(in the rows, 128 means zero)
Rows swapped in pairs by one turn or mirror: which row each one swaps with
Nep: [128 150 130 119  83 110 129 103 130 127 112 108  95 130 136 110  95 120
 152 129 115 110]
patop: [124 109 121 129 155 113 136 125  75 127 114 108 111 119 112 122 114 134
 177 147 146 131]
momuv: [122 114 129 129 162 100 116 104 135 128 132 137 122 132 125 157 121 131
 114  92 121 110]
bili: [120  94 145 115 131 140 114 114  94 106 124 151 109 127 137 155 139 119
 105 139 133 131]
Nen: [128 122 129 122  97 114 131 130 175 121 121 122 125 119 156 132 130 130
 121 101 158 132]
dono: [117 135 133 129  93 133 139 120 135 110 124 112 105 138 123 128  69 125
 120 114 161 132]
keli: [ 97 135 132 125 123 123 141 134 137 138 125 148 115 127 141 121 131 118
 175  83  95 125]
gumes: [116 129 154 134 131 136 145 121 139 130 118 142 129 183 158 124 134 113
 134 124 115 123]
tugot: [131 123 137 115 164 118 146 124 162 127 127 106 107 120 123 148 116 125
 138 175 105 136]
bune: [121 115 144 131 145 106 137 117 128 124 116 142 114 124 128 120 115 148
 129 102  66 129]
Kon: [121 119 147 141 133 140 107 111 129 121 109 125  97 122 133 116 105 115
 159 170 172 135]
ter: [140 113 122 127 124 109 135 123  61 120 121 139 123 130 130 132 128 129
 117 117 120 133]
kedap: [143 110 141 111 133 143 125 128 143 115 126 113 122 129 153 118 120 145
 171  78 113 137]
pigor: [133 130 123 140  99 112 170 134 164 111 127 123 122 120 149 110 122 108
 160 144 113 133]
bul: [157 117 102 130  96 140 138 123 161 112 120 136 115 140 140 114 104 123
 154 131  99 133]
Misa: [126 128 165 128 129  92 163 143 138 107 108 123 137 152 148 126 134 118
 125 136 113 124]
demod: [133 116 137 124 130 149 153 137 100 126 115 138 116 169 155 108 138 114
 121 154 141 135]
Sibor: [138 105 103 117 134 100 143 123  94 123 109 124 112 124 144 126 131 141
 137 145  78 132]
niso: [123 103 115 100 101 164 145 148  90 131 132 135 122 134 137 114 106 123
 129 128 138 132]
gupur: [151  97 104  93 149 136 128 133 115 131 130 136 116 115 145 145 127 149
 108 131 152 147]
teges: [116 130 133  92 154 142 106 113 141 122  99 117 104 112 138 142 110 112
 165 133 154 116]
gad: [109 106 136 124 162 121 127 110 115  99 128 159 117 127 141 127 146 150
 105 112 130 118]
Mabam: [159 128 121 145 117 119 180 118 146 129 123 117 111 104 113 121 115 151
 128 139 109 134]
fegup: [123 122 109 129 156 135 123 130 166 114 121 125 111 147 145 121  97 126
 143 152  82 134]
zuf: [121 130 117 141 155  96 107 106 155 109 132 148 125 116 114 144 108 151
 141 104 133 132]
Domi: [127 142 158 124 128  67 131 143 117 119 125 122 104 123 126 128 122 130
 145 117  97 128]
Kibe: [136 117 130 120 115 134 141 127 192 123 121 117 122 132 123 119 119 117
 147 128 166 139]
nopa: [121 131 130 115 150 122 130 122 114 126 126 143 123 135 152 121 107 131
 179 122 186 131]
fovis: [131 117 132 106 115 145 137 121  85 122 124 119 116 114 119 142 108 143
 127  88 112 118]
Lume: [117 122 127 124 131 134 133 124 168 121 114 130 120  99 147 101 127 128
 147 160 172 129]
dok: [171 135 124 144 141 107 149 141 130 123 160 121 146 108 129 135 110 128
 140 121 132 131]
sezin: [118 126 113 104 108 147 127 132 118 116 117 118 101 105 132 100  91 118
 176 153 144 151]
Banif: [113 149 138 119 105 122 153 146 124 119 122 140 115 139 146  86  95 122
 164 147 121 142]
Mili: [155 128 130 133 137 140 128 127 116 116 126 143 114 154 115 135 144 120
  94 130 161 132]
Gadiz: [101 123 122 127 121 130 112  98 147 120 117 137 138 142 112 146  90 132
 148 101 119 115]
megom: [121 119 124 138 106  97 137 133 152 131 129  87 110 132 108 141 135 127
 112 125 150 140]
Zef: [155 127 123 115 107 182 140 151 106 123 125 137 123 108 139 126 117 131
 127 108 121 124]
bami: [100 136 168 107 147 129 126 131 108 117 117 135 106 132 175 120 128 135
 137 148 129 116]
vis: [130 110 122 112 147 107 139 124 121 115 122 152 115 126 134 130 137 114
 118 136  67 137]
galaf: [125 121 126 131 141 158 147 111 162 131 137 163 106 133 118 123 129 126
 128 126 158 157]
buza: [144 112 116 131 146 147 135 121 124 110 120 156 121 133 137 124 142 132
 139 188 126 145]
fefe: [119 101 103 129 128 103 106 119 119 133 104 119 126 120 105 160 130 112
 147 106 128 146]
ginot: [135 128 117 115 102 105 122 126 113 119 127 143 112 135  89 130 140 120
 141 126  90 150]
toba: [123 118 104 136 118 154 136 137 119 129 136 111 142 102 108 125  90 115
 162 131 152 142]
dagat: [112 115 134  97 173 137 127 118 108 124 115 124 109 118 136 134 106 120
 158 174 120 125]
sarak: [140 130 112 151 114 134 136 141 115 137 127 109 115 113 107 115 119 115
 179 127 155 139]
simu: [123 147 114 128 139 138 162 103 161 107 116 125 152 126 133 106 124 117
 146 143 148 119]
Vozu: [102 131 129 112 171 121 127 125 136 122 119 112 120 121 136 114 148 139
 100 107 109 130]
Keduf: [144 144 132 141 154 129 135 137  97 118 114 111 107  99 117 126 127 133
 181 121 140 126]
Pitud: [119 102 133 131 128 131 139 127  78 125 117  96 122 127 128 133 126 142
 134  84 138 131]
gup: [115 152 120 115 132 115 148 127 113 122 130 114 104 107 130 128 107 133
 114 154 180 136]
Zirid: [114 118 152 119 158 112 143  91 135 150 112 131 102 104 149 152 135 125
 131 118 149 115]
tem: [111 109  98 103 141 149 112 102 108 129  91 150 131 141 133 124 140 133
 144 114 140 143]
tuvo: [132 140 147 131 117 118 157 121 149 116 109 126 102 139 157  82 108 114
 160 154 121 133]

dok swaps with kedap
toba swaps with Pitud
Lume swaps with gad

Rows swapped in pairs by one turn or mirror: which row each one swaps with
mem: [156 129 135 138 112 125 150 121 123 105 130 102 161 176 127 149 114]
fudek: [126 116 127  97 161 152 111 114 123 121 127 119 130 135 164 105 115]
zufom: [127 128 114  90 156 156 118 113 120 121 130 126 133 135 166 102 121]
sebo: [139 136 152 130 119 133 107 134 142 123 157 104 157  88 114 137 107]
Mis: [140 142 134 117 128 154 148 142 124  95 159 133 138 124 130 162 157]
Bak: [126 140 116 110 131 156 132 131 119 102 159 117 133 123 143 166 159]
tefu: [158 136  91 121 138 144 135 113 122 110 143 131 167 104  96  95 107]
Nolu: [122 141 129 106 128 162 136 142 116  98 162 127 139 127 143 164 147]
zav: [120 127 122  93 152 159 108 109 124 121 123 133 134 137 164 109 121]
ves: [157 134  93 128 136 145 133 119 121 106 135 135 169 105  88 104 114]
vuzo: [126 121 116  90 156 161 117 108 120 118 129 132 129 138 166 113 121]
Doro: [138 137 126 133 109 124 158 124 125 111 124 105 169 163 137 158 122]
gisez: [117 119 151 136 106 143 123  93 140 126 180 132 152 144 116 141  93]
Paga: [156 132  93 118 143 146 132 119 124 106 142 123 167 113  91  93 106]
tol: [158 135  95 125 137 143 126 127 120 113 141 130 174 111  87 105 111]
dibe: [108 123 146 134 120 151 133  87 139 114 171 133 155 154 105 150 105]
tado: [131 129 121  92 157 165 123 107 121 125 131 132 134 135 161 101 120]
rigos: [135 121  98 125 110 172 128 125 138 110 129 141 130  97 102 144 123]
Puzof: [133 114 148 125 164 144 107 116 148 108 121 114 153 117 140 129 152]
lined: [158 128  92 126 140 152 143 112 115 101 143 130 158 104  88 108 110]
nadu: [153 137 124 131 122 119 156 119 122 106 135 108 164 164 142 163 128]
tes: [135 120  98 126 105 177 126 131 132 106 128 125 133 104  98 142 114]
Noz: [135 127 144 125 112 117 114 123 145 127 171 114 150  88 118 135 123]
Kod: [134 139 147 122 110 126  97 125 151 126 154  96 139 107 116 135 116]
Poz: [137 121 122 132 113 115 153 120 115 110 130  95 151 167 136 156 116]
fazed: [158 131  98 131 142 142 131 117 121 108 140 129 167 105  86 102 105]
Mufa: [156 128 122 134 110 123 156 114 116  97 128 103 158 158 130 164 116]
sur: [143 140 143 129 114 123 105 123 141 130 156  96 159  91 112 134 118]
Tulu: [121 113 160 137 122 139 142  85 131 113 175 134 152 138 112 144  99]
buva: [127 130 122  86 153 161 108 105 120 123 131 139 137 135 163 115 122]
gek: [155 135  99 120 131 142 136 104 120 107 140 131 170  98  90 100 102]
Didor: [120 116 154 140 112 145 140  87 140 120 182 132 152 137 117 143 102]
bup: [128 123 139 126 163 140  99 124 154 110 113 116 153 119 136 131 144]
Tizof: [147 137 123 139 122 125 161 103 126 102 130 103 153 170 138 153 116]
buven: [147 124 129 129 109 116 158 118 135 124 121 107 167 158 139 156 118]
zivu: [126 122 107  95 159 157 119 107 116 121 127 126 140 136 164 104 116]
fofo: [129 109 153 130 106 144 132  79 136 116 173 136 146 155 120 137 112]
makel: [143 132 124 134 117 121 154 122 127 105 134  93 159 166 142 160 119]
zovip: [153 136  99 125 143 149 135 116 120 105 145 131 164 103  93  93 104]
Gade: [153 130  96 126 145 152 138 113 116 108 141 133 168 106  96  97  98]
Mulu: [117 129 119  97 157 158 119 119 114 121 128 129 140 144 163 106 124]
Nol: [114 104 157 140 117 141 122  92 133 121 175 131 147 147 124 138 104]
navup: [123 132 117  94 159 159 117 114 121 118 131 131 137 137 164 103 119]
Fomol: [110 122 152 133 106 142 131  80 145 122 172 134 159 141 118 142 109]
Muti: [118 105 146 141 114 139 138  92 148 118 177 132 151 148 120 129  93]
nat: [124 159 129 118 133 149 134 145 114  96 152 114 131 128 141 165 138]

Doro swaps with Fomol
lined swaps with fudek
bup swaps with rigos
Noz swaps with nat
Didor swaps with makel

